One turn moves each row of this set onto another row. After a few examples, where does it send each row asked below?
Q_475: [ 14  -7   0  21 -15 -11  11  18  17 -15  -5   7   7   0 -11  23  -3  14
  14  11  -3 -26  -8 -36 -10 -12]
Q_604: [ -3   6 -30   1   3 -55 -12 -34   2  15   6  29  13  -3  18   0  -9 -15
 -13   6  13   6 -20  16  -4 -18]
Q_130: [-11 -40 -21  -1 -16   7   7  -6 -19   9  32 -10   9  -4   4   0 -10 -24
  19  22 -12  -9  10 -11 -24  -1]
Q_275: [  5  -4 -39   0  12  -5  -4  -5 -23  11 -15  10  -5 -41  -8  14  19   5
   1 -16  10  15 -14  -4 -18   4]
Q_347: [ 14  -8   7  17 -11 -11  14  18   0   2   4 -15  15 -18 -17  30   4   8
  27  10 -18 -15  -6 -23 -11  -6]
Q_341: [  6   6 -16  10 -20 -28  -6   1  14  -5  11  -1  14  41  19 -22 -36  13
   7   3  -5   5 -10   5 -15 -20]
Q_790: [ -7   1 -19 -12   6 -45   1 -23   6  11  -6  41   8 -15  17  -5   6  10
 -22   3  17   6 -17   1   0 -19]
Q_386: [-11 -24 -11   7 -10  -4  21  -2 -25  17  31  -2  19  10  16  -5 -20 -25
   4  25  -2  -2  11  26 -22  -9]
Q_549: [  5   6 -28  -2  18   6  -3  -4 -23  14 -16  -2  -3 -38 -12   3   4   8
  19  -8  13  23   2  -8 -10   8]
Q_69: [ -6 -29 -32   7  -8   0  -5   3 -41  20  22   9   5 -11  -8   9 -21 -31
   0  13  -8  13  13  -1 -19  -6]
Q_28: [  4  16 -25  12  -4 -19  -4   7  14  -2  16  -1  20  33  31 -19 -32   9
  22   5  -5  -3 -11  12 -19 -18]
Q_747: [-10  11 -19 -10  18 -47 -20 -34   0   7   9  22   2  -9  18   7 -10 -22
   4   7  22  17 -13   8  -9 -19]
Q_947: [  4  -9 -15   5  19   2   4  -3 -24  11 -16  -2 -17 -33 -12  10  11  18
   7 -10  13  24  -7  -2 -13   7]
Q_632: [  8  16  -8   4 -20 -32   9   5  10  -7   7  19   9  24  16 -21 -23  20
  -5   6  15 -28 -14   2 -11 -14]
Q_695: [ -9  -3 -23  -2   9 -48 -16 -43  -1   7  -2  19 -11  -1  21   1  -5 -11
  -7   7  22  19 -16   7  -8 -18]
Q_626: [  5  -4 -25  10   1  -3   9  11 -11   5 -28  26   3 -28  -9  20  15  17
  -7 -15  10  18  -9 -19  -8  -9]
Q_592: [ 13  10 -16   5 -22 -23   5   7  19  -8  13  -5  32  30  13 -19 -26  11
   8   7  -7 -20 -12  12 -18 -16]
Q_237: [  7  -3   7   8   3  -8  11  14   7  11  -3 -20  17  -2  -7  29 -12   5
  35  25 -25  -7  -8 -28  -4  -9]
Q_177: [-10 -37 -31  -3  13  -3  -2 -13 -11  12  32  14  21  -4   2  -6 -15 -29
  -8  21  -8  11  11  20 -17 -12]
Q_190: [ 13 -14  15  10  -2 -11   7  19   9  -1   3 -19   9  -1 -16  22  -9  19
  22  20 -25  -1  -1 -22  -6 -17]

Q_237 goes to Q_549
Q_790 goes to Q_632
Now find these:
Q_604 goes to Q_592
Q_190 goes to Q_947
Q_130 goes to Q_69

